In the data rows, 50 means zero.
Each pair is two rows. How far apart are they, by a hidden measure? 0 means very close, and 30 very far. Two or three weighted sums of its numbers give each row a place; it is the straight-line distance between the places.
Array([47, 51, 57, 56, 41, 49, 56, 50, 68, 32, 53, 52, 68, 45, 48, 62])
Array([41, 51, 41, 69, 66, 51, 46, 50, 37, 45, 44, 53, 52, 47, 65, 51]) >> 7
Array([51, 60, 51, 50, 63, 32, 46, 56, 64, 41, 65, 49, 47, 54, 56, 40])
Array([50, 50, 39, 61, 57, 85, 46, 29, 36, 53, 53, 41, 43, 48, 37, 41]) >> 20
Array([56, 68, 51, 56, 46, 52, 53, 39, 64, 31, 58, 51, 47, 53, 41, 49])
Array([36, 53, 29, 62, 73, 57, 41, 61, 47, 43, 45, 46, 47, 41, 58, 49]) >> 14
Array([47, 47, 45, 46, 65, 61, 49, 60, 41, 57, 41, 46, 42, 48, 52, 41])
Array([51, 36, 66, 39, 44, 52, 61, 50, 45, 58, 49, 48, 52, 45, 55, 55]) >> 4
Array([42, 46, 39, 55, 75, 47, 51, 56, 58, 41, 55, 56, 62, 35, 55, 41])
Array([49, 52, 60, 56, 34, 66, 64, 22, 55, 39, 45, 48, 58, 56, 45, 62]) >> 6
Array([55, 56, 39, 41, 46, 53, 42, 50, 55, 56, 53, 50, 38, 51, 27, 41])
Array([37, 66, 44, 65, 48, 67, 45, 35, 64, 36, 51, 39, 52, 53, 34, 46]) >> 19
Array([42, 56, 37, 42, 42, 50, 41, 64, 29, 75, 35, 54, 35, 47, 44, 58])
Array([52, 62, 42, 45, 63, 31, 52, 52, 58, 44, 61, 59, 36, 56, 47, 36]) >> 15
Array([59, 27, 58, 43, 54, 45, 49, 52, 31, 72, 42, 52, 59, 42, 57, 47])
Array([46, 45, 51, 43, 35, 39, 42, 64, 56, 49, 51, 50, 65, 45, 53, 69]) >> 11
Array([44, 53, 35, 48, 38, 49, 30, 66, 43, 67, 45, 51, 47, 47, 36, 65])
Array([57, 45, 42, 52, 58, 42, 54, 47, 65, 34, 57, 63, 66, 38, 53, 50]) >> 10
Array([41, 65, 42, 53, 47, 65, 52, 39, 61, 41, 46, 39, 39, 57, 40, 49])
Array([35, 68, 46, 57, 40, 67, 48, 37, 63, 42, 52, 40, 37, 52, 40, 48]) >> 2
Array([37, 60, 59, 60, 45, 75, 57, 35, 50, 54, 47, 32, 45, 56, 46, 57])
Array([71, 38, 33, 44, 57, 65, 64, 28, 39, 61, 36, 64, 58, 50, 37, 42]) >> 18
Array([45, 43, 72, 46, 40, 45, 63, 57, 52, 55, 46, 44, 55, 55, 58, 57])
Array([42, 35, 50, 41, 49, 55, 46, 55, 33, 60, 38, 45, 53, 45, 54, 43]) >> 18
Array([55, 35, 48, 44, 70, 50, 45, 52, 38, 67, 61, 49, 50, 48, 46, 35])
Array([73, 54, 43, 49, 51, 35, 47, 50, 68, 25, 65, 56, 65, 50, 50, 46]) >> 10
Array([46, 58, 48, 51, 66, 36, 44, 54, 64, 39, 66, 55, 39, 47, 52, 37])
Array([58, 51, 61, 54, 47, 37, 67, 52, 62, 43, 55, 54, 50, 58, 58, 56]) >> 1
Array([61, 59, 50, 40, 32, 45, 42, 49, 72, 37, 65, 52, 40, 47, 36, 47])
Array([59, 60, 48, 47, 48, 60, 61, 47, 56, 41, 47, 46, 37, 58, 54, 50]) >> 13
Array([46, 31, 53, 43, 29, 47, 43, 52, 35, 66, 35, 50, 61, 45, 54, 58])
Array([52, 43, 69, 40, 41, 49, 65, 57, 53, 59, 50, 43, 51, 54, 53, 55]) >> 12
Array([55, 56, 40, 60, 40, 47, 48, 49, 27, 65, 27, 60, 41, 58, 53, 59])
Array([41, 42, 57, 65, 50, 40, 36, 52, 38, 46, 46, 46, 48, 45, 74, 44]) >> 19
Array([51, 69, 49, 49, 34, 49, 52, 50, 67, 41, 57, 46, 32, 53, 40, 53])
Array([56, 42, 61, 49, 53, 38, 62, 54, 50, 49, 56, 51, 55, 53, 65, 53]) >> 3
Array([53, 42, 40, 60, 43, 75, 51, 18, 35, 54, 32, 55, 60, 53, 41, 61])
Array([49, 44, 59, 54, 57, 41, 51, 59, 55, 46, 58, 48, 55, 43, 57, 45]) >> 24
Array([42, 44, 37, 42, 60, 51, 37, 58, 34, 74, 50, 52, 48, 43, 41, 42])
Array([40, 26, 63, 40, 40, 47, 51, 50, 38, 68, 44, 48, 57, 45, 57, 51]) >> 15
Array([58, 50, 36, 39, 69, 66, 63, 42, 35, 64, 39, 53, 33, 57, 43, 40])
Array([67, 46, 38, 34, 56, 58, 58, 48, 48, 47, 50, 52, 40, 48, 54, 46]) >> 20
Array([48, 51, 56, 53, 60, 36, 45, 57, 59, 39, 67, 52, 51, 49, 57, 43])
Array([66, 56, 46, 46, 55, 36, 58, 50, 58, 48, 55, 60, 41, 58, 47, 47]) >> 3
Array([52, 59, 55, 48, 55, 59, 68, 50, 51, 55, 49, 45, 36, 65, 51, 54])
Array([54, 49, 39, 60, 50, 47, 49, 50, 29, 57, 37, 65, 44, 51, 60, 58]) >> 11
Array([63, 49, 39, 45, 57, 34, 49, 50, 63, 35, 58, 59, 59, 46, 49, 40])
Array([61, 52, 57, 48, 56, 43, 68, 50, 53, 46, 53, 57, 53, 59, 63, 53]) >> 7
Array([63, 54, 49, 38, 46, 36, 56, 52, 57, 49, 52, 57, 47, 53, 45, 52])
Array([50, 62, 60, 48, 40, 63, 66, 46, 56, 52, 50, 40, 41, 65, 48, 62]) >> 6
Array([49, 47, 66, 49, 48, 40, 63, 51, 59, 42, 54, 52, 58, 54, 59, 58])
Array([64, 59, 43, 43, 36, 51, 44, 57, 55, 55, 57, 53, 47, 55, 29, 51]) >> 2
Array([43, 68, 42, 55, 49, 54, 44, 39, 64, 34, 58, 45, 44, 56, 39, 35])
Array([29, 49, 70, 47, 53, 56, 51, 64, 46, 60, 50, 33, 45, 54, 59, 44]) >> 10
Array([63, 48, 48, 40, 50, 56, 57, 52, 42, 67, 50, 54, 45, 54, 40, 52])
Array([68, 67, 45, 54, 51, 35, 46, 39, 71, 29, 59, 57, 45, 57, 44, 43]) >> 25
Array([64, 51, 35, 56, 61, 66, 60, 24, 46, 44, 44, 59, 54, 51, 40, 41])
Array([39, 53, 43, 55, 67, 46, 39, 61, 61, 40, 57, 52, 58, 41, 55, 40]) >> 8
Array([60, 51, 41, 50, 67, 71, 60, 36, 38, 56, 46, 52, 40, 52, 44, 41])
Array([46, 39, 53, 40, 57, 55, 49, 58, 41, 59, 42, 45, 47, 45, 56, 43]) >> 8
Array([56, 42, 52, 70, 52, 39, 45, 43, 40, 32, 48, 56, 70, 45, 77, 55])
Array([69, 49, 30, 56, 61, 59, 59, 24, 49, 41, 42, 68, 54, 49, 39, 46]) >> 12
Array([61, 55, 39, 38, 58, 56, 55, 53, 49, 52, 57, 51, 18, 50, 44, 34])
Array([60, 60, 32, 70, 49, 49, 46, 41, 31, 45, 26, 72, 43, 60, 67, 61]) >> 14
Array([74, 49, 55, 44, 60, 40, 68, 50, 49, 52, 52, 63, 51, 60, 56, 50])
Array([51, 63, 54, 46, 39, 56, 58, 43, 60, 42, 50, 47, 38, 57, 45, 52]) >> 8
Array([58, 42, 40, 28, 39, 42, 43, 52, 57, 51, 62, 57, 39, 39, 37, 46])
Array([54, 57, 48, 46, 42, 35, 47, 64, 64, 49, 59, 53, 45, 51, 45, 52]) >> 26
Array([44, 44, 46, 36, 45, 56, 38, 59, 49, 58, 59, 42, 42, 38, 45, 42])
Array([61, 43, 31, 56, 57, 73, 56, 16, 44, 49, 35, 60, 57, 44, 40, 48]) >> 17
Array([53, 43, 65, 51, 43, 39, 65, 54, 57, 53, 50, 51, 56, 56, 56, 53])
Array([47, 37, 66, 45, 41, 43, 51, 53, 48, 47, 50, 45, 67, 47, 57, 56]) >> 7
Array([46, 69, 51, 51, 47, 50, 50, 39, 66, 34, 55, 47, 45, 56, 42, 43])
Array([52, 69, 51, 45, 32, 48, 51, 51, 66, 43, 55, 46, 31, 54, 39, 49]) >> 15
Array([62, 48, 52, 42, 48, 55, 67, 45, 49, 51, 47, 48, 41, 54, 58, 53])
Array([54, 56, 38, 42, 43, 48, 43, 44, 55, 52, 48, 58, 43, 50, 30, 46]) >> 18
Array([42, 40, 48, 40, 47, 52, 29, 67, 43, 66, 53, 39, 52, 39, 44, 45])
Array([36, 53, 49, 55, 57, 44, 42, 63, 62, 43, 61, 43, 48, 47, 49, 50]) >> 7
Array([52, 65, 43, 44, 45, 47, 40, 50, 64, 46, 63, 50, 37, 52, 29, 40])
Array([41, 33, 68, 48, 41, 45, 55, 52, 49, 58, 54, 46, 69, 45, 60, 57]) >> 5
Array([71, 50, 50, 47, 56, 48, 67, 39, 55, 47, 45, 61, 51, 59, 54, 54])
Array([48, 49, 54, 56, 43, 68, 58, 24, 51, 42, 40, 45, 66, 54, 41, 56]) >> 19
Array([56, 41, 45, 38, 62, 52, 45, 58, 43, 57, 61, 44, 42, 42, 47, 33])
Array([55, 70, 25, 60, 54, 53, 41, 61, 38, 58, 35, 62, 41, 58, 52, 60]) >> 17
Array([59, 66, 43, 48, 49, 46, 32, 45, 61, 37, 59, 53, 45, 51, 35, 37])
Array([50, 30, 57, 48, 31, 48, 45, 50, 33, 68, 42, 48, 64, 50, 51, 60]) >> 17
Array([68, 50, 51, 49, 61, 40, 71, 50, 56, 49, 57, 63, 42, 60, 56, 48])
Array([37, 51, 34, 57, 70, 46, 39, 64, 52, 40, 51, 51, 58, 40, 59, 46]) >> 12
Array([60, 57, 37, 55, 63, 48, 47, 36, 57, 38, 55, 61, 43, 50, 41, 35])
Array([68, 55, 45, 56, 51, 36, 51, 29, 64, 25, 55, 63, 57, 58, 43, 41]) >> 6
Array([62, 46, 32, 55, 53, 72, 44, 19, 31, 61, 39, 52, 42, 50, 36, 52])
Array([29, 52, 67, 50, 52, 61, 52, 63, 50, 57, 50, 34, 43, 50, 58, 39]) >> 5
Array([22, 53, 68, 47, 46, 62, 52, 61, 49, 52, 46, 27, 52, 58, 57, 47])
Array([59, 68, 49, 48, 63, 40, 50, 46, 63, 42, 62, 57, 33, 57, 45, 36]) >> 24
Array([60, 33, 46, 44, 54, 52, 50, 54, 37, 61, 51, 46, 56, 42, 50, 47])
Array([38, 50, 35, 62, 66, 57, 37, 55, 40, 49, 44, 51, 51, 43, 60, 51]) >> 8
Array([65, 48, 44, 34, 31, 43, 56, 55, 44, 66, 43, 60, 51, 54, 35, 64])
Array([58, 64, 43, 52, 64, 48, 41, 41, 61, 39, 63, 55, 43, 54, 38, 32]) >> 24
Array([36, 45, 47, 50, 50, 56, 34, 62, 44, 55, 57, 40, 53, 36, 47, 47])
Array([43, 61, 58, 48, 39, 49, 57, 48, 67, 45, 54, 43, 43, 62, 42, 53]) >> 10
Array([33, 42, 41, 43, 60, 54, 29, 62, 47, 61, 49, 41, 52, 36, 47, 45])
Array([71, 60, 45, 51, 47, 35, 49, 40, 67, 26, 63, 59, 44, 52, 42, 43]) >> 17
Array([46, 57, 48, 54, 71, 36, 45, 55, 62, 35, 64, 51, 46, 50, 49, 35])
Array([51, 40, 61, 54, 61, 37, 62, 53, 48, 50, 49, 55, 47, 52, 68, 50]) >> 16
Array([48, 33, 54, 64, 56, 41, 46, 46, 45, 37, 50, 57, 67, 42, 75, 50])
Array([64, 41, 44, 33, 50, 53, 57, 49, 46, 51, 52, 52, 47, 48, 50, 48]) >> 16
Array([62, 61, 33, 31, 42, 52, 44, 55, 58, 43, 60, 52, 30, 46, 38, 42])
Array([52, 57, 44, 50, 33, 51, 40, 59, 33, 66, 42, 54, 48, 57, 44, 63]) >> 24
Array([54, 53, 46, 60, 54, 70, 61, 27, 55, 42, 48, 48, 56, 53, 40, 48])
Array([45, 68, 37, 52, 40, 55, 37, 67, 38, 66, 42, 54, 45, 49, 41, 65]) >> 9
Array([41, 43, 41, 41, 48, 53, 30, 61, 42, 64, 51, 47, 53, 39, 38, 49])
Array([58, 43, 48, 56, 44, 42, 41, 55, 37, 55, 42, 58, 59, 49, 61, 61]) >> 10
Array([46, 61, 35, 66, 65, 55, 41, 61, 41, 51, 43, 58, 44, 49, 61, 51])
Array([59, 66, 48, 49, 60, 35, 46, 44, 62, 26, 62, 57, 46, 59, 45, 33]) >> 10
Array([51, 43, 69, 44, 43, 52, 67, 49, 54, 60, 48, 42, 52, 55, 55, 56])
Array([50, 37, 54, 67, 60, 38, 47, 41, 29, 48, 41, 60, 53, 48, 79, 45]) >> 11
Array([49, 47, 47, 59, 37, 72, 56, 16, 39, 55, 38, 46, 59, 51, 41, 60])
Array([62, 52, 47, 40, 47, 31, 46, 53, 54, 55, 57, 60, 47, 53, 39, 47]) >> 15
Array([38, 71, 64, 53, 48, 61, 54, 54, 59, 51, 57, 33, 39, 61, 53, 58])
Array([34, 43, 48, 57, 69, 40, 43, 59, 53, 42, 59, 50, 65, 41, 62, 41]) >> 7
Array([37, 57, 60, 45, 61, 62, 64, 60, 48, 57, 49, 35, 37, 59, 58, 44])
Array([47, 37, 29, 46, 66, 47, 50, 51, 55, 41, 52, 60, 62, 37, 52, 46]) >> 8
Array([51, 38, 41, 40, 52, 47, 45, 54, 57, 43, 55, 53, 60, 39, 42, 46])
Array([50, 54, 58, 57, 39, 62, 67, 34, 56, 44, 45, 46, 55, 59, 51, 61]) >> 13
Array([24, 51, 61, 50, 52, 61, 52, 66, 49, 56, 46, 37, 45, 53, 54, 45])
Array([45, 39, 61, 40, 40, 55, 64, 54, 53, 56, 44, 48, 54, 51, 54, 59]) >> 9
Array([53, 59, 48, 52, 57, 65, 60, 43, 46, 54, 45, 45, 40, 54, 46, 48])
Array([44, 57, 37, 48, 42, 60, 34, 66, 40, 65, 44, 50, 52, 47, 37, 60]) >> 9
Array([48, 43, 52, 70, 49, 48, 52, 43, 39, 43, 42, 57, 55, 49, 75, 59])
Array([41, 69, 45, 54, 43, 64, 46, 32, 64, 34, 47, 41, 47, 53, 39, 47]) >> 24
Array([53, 64, 45, 46, 51, 54, 40, 46, 54, 47, 57, 52, 40, 53, 31, 34])
Array([55, 66, 41, 46, 38, 45, 38, 47, 67, 41, 59, 50, 47, 54, 31, 45]) >> 7
Array([52, 63, 51, 39, 35, 51, 40, 56, 64, 47, 60, 44, 35, 48, 35, 47])
Array([27, 45, 61, 45, 52, 56, 38, 56, 35, 62, 37, 39, 45, 46, 56, 39]) >> 14
Array([57, 63, 48, 45, 49, 44, 43, 54, 57, 49, 62, 52, 38, 57, 35, 40])
Array([41, 52, 58, 56, 40, 72, 69, 30, 55, 51, 39, 42, 54, 56, 49, 59]) >> 14
Array([53, 53, 46, 48, 57, 70, 60, 34, 47, 53, 50, 46, 40, 55, 43, 50])
Array([53, 54, 52, 58, 42, 70, 61, 30, 49, 48, 47, 40, 50, 55, 43, 59]) >> 11
Array([33, 47, 70, 48, 49, 47, 50, 61, 51, 57, 50, 34, 48, 55, 58, 50])
Array([27, 65, 45, 65, 45, 72, 40, 32, 64, 34, 47, 36, 52, 50, 34, 51]) >> 15
Array([46, 45, 40, 38, 44, 54, 28, 66, 46, 61, 56, 42, 55, 38, 33, 52])
Array([56, 60, 63, 51, 37, 62, 63, 41, 61, 42, 52, 42, 48, 60, 51, 55]) >> 6
Array([49, 36, 62, 50, 34, 42, 42, 49, 35, 62, 43, 50, 56, 43, 55, 55])
Array([29, 56, 48, 61, 40, 77, 49, 25, 48, 55, 46, 35, 48, 46, 44, 58]) >> 21
Array([38, 51, 42, 48, 62, 46, 35, 61, 57, 37, 61, 45, 59, 34, 52, 45])
Array([54, 68, 41, 57, 59, 50, 46, 36, 63, 32, 55, 53, 42, 51, 39, 37]) >> 13
Array([41, 37, 66, 47, 42, 51, 54, 56, 48, 58, 42, 40, 57, 51, 57, 53])
Array([58, 54, 51, 73, 45, 39, 48, 37, 38, 33, 40, 63, 52, 58, 75, 60]) >> 8
Array([58, 70, 19, 66, 64, 59, 45, 60, 36, 53, 23, 70, 42, 52, 50, 63])
Array([36, 60, 72, 47, 44, 59, 64, 59, 54, 56, 50, 34, 44, 62, 51, 58]) >> 7
Array([55, 45, 41, 42, 65, 46, 30, 57, 42, 61, 61, 50, 53, 39, 44, 37])
Array([61, 55, 39, 69, 52, 48, 53, 32, 28, 47, 22, 69, 41, 61, 71, 61]) >> 21
Array([33, 48, 66, 53, 40, 52, 39, 61, 49, 54, 47, 31, 56, 49, 56, 47])
Array([61, 57, 49, 54, 67, 47, 57, 43, 56, 46, 55, 57, 40, 57, 47, 41]) >> 4
Array([43, 58, 67, 46, 47, 55, 74, 57, 51, 58, 45, 46, 37, 62, 58, 55])
Array([34, 50, 44, 56, 67, 37, 41, 59, 52, 35, 56, 53, 58, 39, 56, 46]) >> 11
Array([45, 41, 45, 33, 47, 53, 31, 59, 42, 62, 56, 46, 52, 39, 36, 47])
Array([45, 54, 45, 49, 37, 50, 31, 62, 33, 69, 40, 53, 48, 48, 42, 59]) >> 9
Array([36, 51, 41, 65, 65, 51, 39, 56, 47, 42, 47, 52, 63, 42, 63, 51])
Array([65, 56, 49, 41, 30, 40, 48, 60, 55, 56, 55, 51, 48, 52, 33, 62]) >> 10
Array([55, 51, 25, 57, 65, 51, 50, 62, 49, 41, 42, 66, 72, 39, 57, 64])
Array([40, 40, 61, 56, 38, 50, 33, 51, 38, 55, 40, 41, 54, 48, 58, 54]) >> 16
Array([50, 35, 68, 56, 62, 42, 51, 55, 43, 48, 59, 52, 48, 48, 73, 46])
Array([66, 42, 46, 37, 39, 54, 63, 44, 40, 64, 40, 57, 50, 53, 38, 56]) >> 24
Array([47, 66, 53, 52, 35, 59, 57, 40, 65, 41, 50, 36, 46, 61, 43, 56])
Array([53, 62, 39, 62, 37, 58, 37, 54, 34, 57, 37, 54, 41, 56, 48, 62]) >> 16
Array([37, 43, 50, 57, 41, 42, 45, 63, 59, 41, 53, 47, 62, 43, 57, 60])
Array([45, 39, 49, 60, 64, 35, 42, 52, 50, 40, 49, 52, 69, 39, 68, 50]) >> 16
Array([29, 55, 64, 53, 53, 61, 57, 67, 53, 57, 48, 33, 43, 56, 55, 49])
Array([58, 52, 57, 49, 48, 60, 78, 41, 56, 48, 49, 51, 38, 55, 55, 59]) >> 16
Array([47, 43, 43, 41, 57, 46, 35, 59, 39, 65, 54, 50, 52, 43, 40, 44])
Array([52, 58, 54, 49, 61, 60, 78, 44, 48, 49, 47, 46, 32, 61, 58, 55]) >> 14
Array([50, 42, 73, 46, 39, 47, 61, 55, 54, 50, 55, 45, 60, 49, 59, 57])
Array([42, 34, 52, 63, 55, 42, 45, 45, 39, 48, 44, 56, 63, 47, 68, 56]) >> 8
Array([46, 45, 49, 44, 43, 46, 44, 59, 26, 75, 39, 52, 46, 50, 49, 51])
Array([43, 50, 57, 36, 42, 41, 45, 57, 58, 46, 63, 46, 49, 47, 45, 47]) >> 8
Array([42, 43, 46, 35, 51, 45, 46, 57, 51, 59, 51, 41, 42, 44, 42, 39])
Array([42, 34, 60, 61, 51, 44, 47, 48, 42, 45, 46, 49, 63, 41, 72, 55]) >> 11
Array([49, 57, 44, 55, 34, 55, 48, 29, 65, 28, 46, 53, 66, 49, 37, 55])
Array([68, 51, 54, 43, 61, 40, 72, 55, 48, 50, 53, 60, 41, 59, 63, 51]) >> 24
Array([52, 50, 68, 47, 46, 40, 64, 50, 61, 49, 56, 47, 54, 60, 56, 56])
Array([50, 44, 43, 47, 71, 57, 44, 53, 48, 63, 61, 43, 33, 41, 45, 28]) >> 11
Array([40, 42, 42, 43, 46, 64, 35, 64, 46, 66, 50, 38, 61, 40, 33, 54])
Array([44, 49, 47, 69, 46, 78, 50, 23, 46, 52, 38, 44, 65, 51, 39, 58]) >> 14
Array([52, 57, 59, 51, 44, 50, 58, 41, 63, 39, 51, 47, 52, 60, 49, 54])
Array([31, 40, 70, 63, 54, 52, 39, 53, 41, 54, 50, 37, 50, 46, 68, 37]) >> 11
Array([29, 62, 72, 50, 49, 56, 67, 62, 53, 64, 46, 32, 34, 66, 55, 56])
Array([52, 55, 51, 36, 35, 47, 41, 58, 61, 49, 58, 46, 46, 42, 38, 45]) >> 18
Array([51, 72, 46, 54, 37, 61, 49, 41, 67, 37, 56, 51, 32, 54, 38, 51])
Array([53, 47, 54, 65, 38, 39, 43, 43, 34, 46, 39, 57, 59, 53, 68, 58]) >> 4
Array([53, 34, 71, 42, 38, 42, 54, 54, 48, 53, 51, 47, 62, 47, 59, 59])
Array([41, 61, 44, 59, 57, 65, 42, 34, 55, 35, 49, 45, 50, 48, 40, 40]) >> 19
Array([60, 57, 48, 48, 53, 35, 52, 50, 70, 29, 65, 62, 49, 51, 50, 43])
Array([69, 48, 44, 40, 52, 63, 55, 36, 44, 52, 46, 50, 52, 52, 38, 49]) >> 8
Array([52, 43, 38, 44, 67, 52, 35, 59, 47, 58, 58, 46, 45, 37, 43, 31])
Array([54, 62, 35, 57, 64, 52, 46, 37, 61, 35, 55, 53, 38, 54, 39, 33]) >> 9
Array([30, 57, 49, 56, 51, 54, 40, 66, 64, 44, 55, 39, 50, 44, 47, 53])
Array([46, 31, 61, 53, 32, 47, 43, 45, 26, 65, 36, 48, 51, 52, 57, 58]) >> 16
Array([37, 40, 39, 45, 55, 57, 39, 61, 35, 83, 47, 48, 45, 42, 39, 43])
Array([61, 66, 54, 50, 42, 33, 40, 51, 65, 39, 65, 54, 52, 55, 35, 48]) >> 27
Array([52, 47, 44, 47, 68, 63, 48, 61, 43, 56, 47, 47, 42, 45, 50, 40])
Array([60, 51, 57, 48, 60, 32, 62, 46, 58, 44, 51, 59, 51, 55, 61, 49]) >> 17
Array([42, 47, 37, 56, 67, 42, 37, 57, 47, 43, 44, 55, 62, 41, 62, 45])
Array([58, 68, 46, 59, 58, 45, 46, 40, 66, 31, 66, 54, 42, 55, 44, 33]) >> 15
Array([47, 39, 37, 43, 75, 45, 43, 53, 36, 64, 56, 56, 52, 50, 41, 35])
Array([54, 51, 46, 60, 47, 45, 41, 46, 36, 48, 35, 55, 51, 53, 66, 60]) >> 18
